In the rows, 128 means zero.
Each path below is one point turned by a fixed rotation once a step. After each direction that follows a path, write how fast that rotation turns it, in degrees each step (0 if it stays still).
Each turn is a multiple of 5 degrees from 10 to 175, or 0.
Each row of a path follows its step; steps can be skipped.

step 2: [121 132 132 128 130 131 126 129 130 129 126 113 120 125 141 137 127 136
 133 128 125 123 135 124 115 127 126 117 127 120 120 136 136 119 129 124
 121 126 124 122 125 119 119 133 137 139 120 125 132 123 127 124 122 138
 126 117]
step 3: [125 133 132 125 138 134 129 130 125 123 134 121 125 138 121 131 130 128
 120 127 117 135 121 132 113 125 124 116 130 119 118 135 136 123 116 125
 133 121 128 116 124 135 125 123 125 123 128 138 129 135 137 128 123 140
 124 123]
step 7: [134 132 137 122 146 138 122 130 125 114 130 116 130 130 132 132 119 132
 135 124 126 131 118 123 114 133 116 121 129 121 125 134 130 126 127 121
 132 132 120 119 123 127 127 125 132 125 121 133 135 125 126 121 134 128
 125 121]
step 11: [128 133 120 105 135 128 131 131 129 127 126 115 124 124 135 130 131 131
 132 132 125 133 123 130 118 128 117 118 118 116 131 124 137 123 125 130
 133 131 118 124 120 132 126 126 133 137 128 122 122 127 124 122 130 128
 120 119]
step 12: [124 136 125 126 127 134 128 128 131 122 129 126 127 133 129 128 129 122
 128 128 114 129 123 123 115 137 119 116 128 122 115 127 131 126 134 132
 123 130 124 106 124 126 121 130 143 129 121 132 136 123 134 130 117 122
 130 124]
step 13: [119 127 140 130 137 127 123 133 135 123 132 119 133 126 133 126 123 141
 122 126 128 123 122 138 114 138 131 115 132 115 128 133 121 117 127 122
 132 121 122 118 123 126 122 122 127 136 127 128 129 137 131 125 119 130
 128 122]
step 15: [126 124 134 113 134 121 131 122 131 124 114 124 118 137 125 132 124 124
 133 126 124 111 126 126 116 129 132 122 119 122 134 125 126 123 124 129
 125 136 114 119 124 134 124 116 136 130 129 129 121 128 131 128 128 132
 120 129]
step 16: [136 130 131 121 136 118 124 120 131 122 127 125 116 130 140 128 134 133
 129 129 128 126 122 127 112 132 121 125 119 117 122 119 134 132 123 126
 134 126 131 114 126 130 124 128 129 137 117 127 144 118 133 128 127 122
 127 124]
step 19: [121 122 137 127 129 135 131 116 133 123 126 118 129 142 134 130 127 138
 123 135 126 125 124 136 116 129 139 125 117 131 126 120 136 123 123 123
 134 133 121 120 123 123 122 118 127 128 128 126 128 135 129 131 122 136
 112 122]
Directions:
[131 130 130 126 126 130 128 131 130 126 125 129 129 130 126 127 127 128
 131 128 127 129 128 124 130 129 128 128 126 128 126 129 127 127 130 130
 127 131 127 128 128 127 127 130 131 123 129 127 128 130 128 131 127 129
 130 129]  135
[128 129 129 130 129 130 129 125 126 127 127 126 130 127 124 127 128 127
 127 124 128 125 128 128 126 129 132 126 126 127 126 126 126 131 125 129
 132 129 128 128 126 129 129 130 128 126 126 127 129 128 126 127 127 126
 129 131]  120
[128 132 128 126 129 125 127 128 128 128 129 128 125 130 130 130 124 127
 125 125 128 126 129 129 131 127 130 128 127 131 129 129 128 127 125 127
 129 126 130 127 127 131 126 128 128 126 130 126 128 127 127 130 129 130
 130 129]  65
[129 130 127 128 128 131 127 132 128 131 130 127 128 125 127 128 126 126
 130 127 130 127 127 129 127 130 125 129 126 129 128 129 129 130 130 124
 127 129 128 126 125 128 125 131 128 129 129 127 132 126 127 127 126 126
 128 126]  70
[126 125 128 127 126 126 126 128 131 127 131 130 128 127 129 127 131 128
 125 126 129 125 129 124 130 130 129 128 129 128 126 130 132 128 127 126
 130 129 126 127 129 126 127 129 129 129 126 126 130 128 130 128 126 127
 127 130]  100

step 0: [130 135 124 130 127 118 128 125 140 133 143 127 131 141 136 131 128 122
 124 127 129 129 120 138 126 140 126 120 132 124 129 128 140 132 122 136
 130 121 130 125 128 137 131 122 132 134 134 119 120 119 119 138 120 126
 126 132]
step 1: [124 134 121 122 127 139 131 125 129 127 131 134 124 129 127 122 125 127
 122 130 125 121 130 128 134 131 123 116 133 134 125 128 124 129 131 133
 131 119 135 140 127 127 139 140 140 121 128 122 122 131 125 117 128 110
 119 142]
step 10: [127 140 126 129 123 121 123 122 127 123 130 132 134 132 128 134 134 128
 129 135 136 126 134 140 143 128 135 134 127 124 133 133 131 128 128 131
 117 127 125 120 116 126 129 124 127 123 135 138 136 139 136 130 122 132
 121 145]
step 11: [114 126 128 123 142 119 130 126 144 131 128 127 134 131 123 122 118 128
 125 130 127 131 122 129 126 120 124 115 133 119 130 142 132 124 113 131
 129 121 133 119 124 129 134 126 127 133 133 121 131 128 127 135 121 129
 123 137]
step 16: [122 138 126 138 126 115 127 130 133 128 135 127 128 129 137 122 120 130
 132 122 133 121 128 134 137 121 120 134 130 122 128 126 123 130 126 127
 126 143 136 126 131 135 128 134 129 126 139 131 114 132 114 120 124 123
 122 132]
step 17: [123 128 127 111 130 132 123 118 134 117 130 133 134 136 139 131 124 117
 122 127 131 122 125 126 128 125 119 130 135 119 128 132 123 119 139 127
 131 135 125 124 125 134 137 125 132 119 122 134 132 128 135 133 128 120
 111 131]
step 20: [125 142 131 121 132 136 129 131 133 141 131 118 127 126 126 139 125 131
 124 124 126 124 138 133 139 128 128 123 130 125 109 120 120 125 141 137
 131 130 135 129 131 127 135 130 129 135 132 126 126 142 131 128 133 132
 127 131]
step 22: [124 131 130 124 133 128 131 112 130 128 127 129 125 119 126 125 126 130
 131 131 142 126 138 133 135 133 128 116 131 121 128 145 131 130 119 127
 120 122 134 126 126 131 126 134 133 132 134 135 127 144 134 126 127 129
 117 139]
step 23: [126 133 128 118 143 119 135 124 140 127 128 128 124 133 140 128 120 128
 117 128 130 130 134 133 118 126 121 128 127 121 132 127 133 127 117 134
 128 141 136 123 121 127 134 120 133 130 129 115 132 130 121 124 125 123
 137 132]
Directions:
[127 128 126 128 128 128 129 127 129 127 128 125 125 129 128 126 131 129
 130 129 129 129 128 128 129 127 129 129 125 125 125 127 132 128 129 128
 127 124 127 131 130 131 126 124 130 126 127 128 128 126 125 129 128 129
 127 127]  120
[130 130 127 130 128 127 127 129 130 129 128 130 128 128 129 128 135 128
 125 128 128 128 129 132 129 130 127 127 129 128 128 126 129 128 128 126
 127 131 129 127 130 127 127 127 131 129 129 131 129 129 129 130 124 128
 128 124]  175
[129 129 130 130 126 129 131 129 127 126 129 129 129 126 128 129 128 128
 128 128 127 128 128 129 130 129 127 132 127 129 126 132 127 126 127 126
 126 127 126 128 127 130 132 127 128 127 127 125 130 129 129 128 127 128
 124 124]  95
[130 128 128 128 126 129 130 125 129 126 129 127 127 132 126 130 130 129
 127 129 131 126 128 128 126 130 129 128 127 129 129 129 125 129 129 125
 129 128 125 130 128 127 131 127 128 125 130 131 127 127 131 130 130 126
 129 131]  155
[129 130 125 126 127 128 130 130 130 129 126 127 128 128 126 128 129 126
 126 127 129 127 128 129 128 128 129 126 126 130 128 129 128 128 129 133
 126 124 127 129 125 129 129 128 129 131 128 127 128 130 130 130 124 130
 130 131]  35
[129 129 130 130 130 125 130 129 124 132 129 127 128 129 128 128 127 125
 129 129 127 130 127 125 131 129 127 130 128 125 128 127 128 128 128 129
 126 128 127 127 128 126 130 128 130 127 131 128 130 124 127 128 126 127
 132 130]  140

step 1: [132 115 119 136 132 136 123 118 122 123 143 126 135 134 133 144 122 134
 113 127 129 124 130 125 125 121 131 129 134 113 127 125 124 137 140 137
 123 131 119 117 120 128 125 131 137 135 133 124 128 128 125 134 134 124
 131 126]
step 2: [127 137 125 126 135 117 128 134 120 121 134 127 126 134 131 134 125 125
 124 130 135 128 127 126 124 115 119 120 130 122 121 121 127 117 128 140
 115 131 138 111 118 137 126 123 134 125 133 125 131 131 114 132 133 140
 128 133]
step 5: [124 131 128 130 135 135 126 131 124 129 128 140 138 138 125 139 117 132
 137 126 126 132 126 137 133 122 107 119 131 115 121 130 133 125 132 146
 121 125 127 128 123 133 135 125 126 133 122 119 127 115 117 129 130 129
 129 127]
step 7: [137 133 123 138 130 130 123 142 132 130 130 133 136 138 125 136 124 119
 132 114 121 122 132 123 143 122 118 128 129 127 123 134 126 126 128 146
 119 127 124 122 131 130 134 131 127 125 123 139 127 129 123 138 113 135
 130 125]
step 12: [132 125 127 141 131 120 118 113 121 129 125 127 135 131 130 140 129 137
 136 129 112 138 117 132 136 118 122 123 133 133 123 129 133 122 141 140
 119 131 130 118 117 129 131 131 133 126 137 128 129 126 126 135 126 127
 132 129]
step 16: [129 125 114 140 120 132 122 127 114 127 133 128 133 134 116 128 143 130
 137 127 130 120 130 138 130 128 115 133 129 121 124 135 132 127 123 137
 125 128 131 133 121 127 146 125 126 135 138 133 125 128 117 138 126 128
 137 124]
step 17: [128 129 120 125 128 132 114 137 122 131 132 135 114 139 124 139 134 138
 144 127 119 120 138 115 130 132 129 118 125 130 131 131 138 121 131 135
 123 132 130 121 125 135 130 137 123 132 138 130 130 127 132 138 124 129
 125 122]
step 22: [142 134 123 131 129 122 120 127 111 125 141 138 132 139 116 138 122 142
 130 119 122 136 131 119 129 133 132 127 132 126 130 126 123 129 144 131
 138 123 124 122 123 121 125 120 130 129 127 119 130 132 131 130 125 127
 138 134]
step 23: [129 137 124 133 131 119 122 119 104 122 122 124 131 139 121 125 129 127
 137 128 131 130 125 132 125 126 120 125 135 125 122 126 129 108 132 126
 120 114 136 122 136 128 132 120 121 135 128 128 128 122 127 135 128 129
 134 130]
Directions:
[128 131 129 129 127 131 132 129 128 127 126 131 128 129 125 128 128 131
 130 130 125 129 129 129 128 129 125 129 131 129 128 128 125 124 130 128
 129 126 128 129 129 126 127 128 129 130 126 132 126 128 127 127 129 127
 128 129]  40
[125 129 126 126 129 128 130 128 130 129 126 130 130 127 128 131 132 127
 129 126 128 124 132 128 126 126 127 128 128 128 128 127 130 129 130 127
 128 128 124 130 128 129 128 129 125 125 128 129 128 129 127 127 124 126
 130 129]  35
[131 125 127 129 129 129 131 131 128 128 127 128 129 129 131 130 130 129
 127 127 129 130 131 125 127 130 131 128 128 126 129 129 127 128 130 124
 130 128 130 126 125 128 129 124 127 129 130 128 126 129 127 126 130 127
 128 128]  155
[129 126 129 128 127 130 129 129 126 128 125 130 129 130 128 131 125 130
 129 129 128 129 129 127 129 124 127 131 127 132 129 131 133 130 128 127
 128 127 128 125 128 127 129 131 128 127 128 127 130 126 130 126 130 127
 126 125]  155
[131 127 128 129 129 126 128 125 126 127 129 129 127 130 124 125 131 128
 131 129 128 126 130 128 127 131 131 128 128 129 129 126 131 126 126 125
 129 126 128 128 129 126 127 128 130 127 126 125 129 128 129 128 127 126
 129 127]  10
[128 131 130 129 128 126 127 128 128 123 131 129 126 128 128 130 127 129
 128 127 132 127 131 127 129 128 128 125 131 127 128 128 127 130 128 127
 129 127 128 128 129 126 131 129 128 124 128 128 129 127 130 127 129 129
 123 132]  90
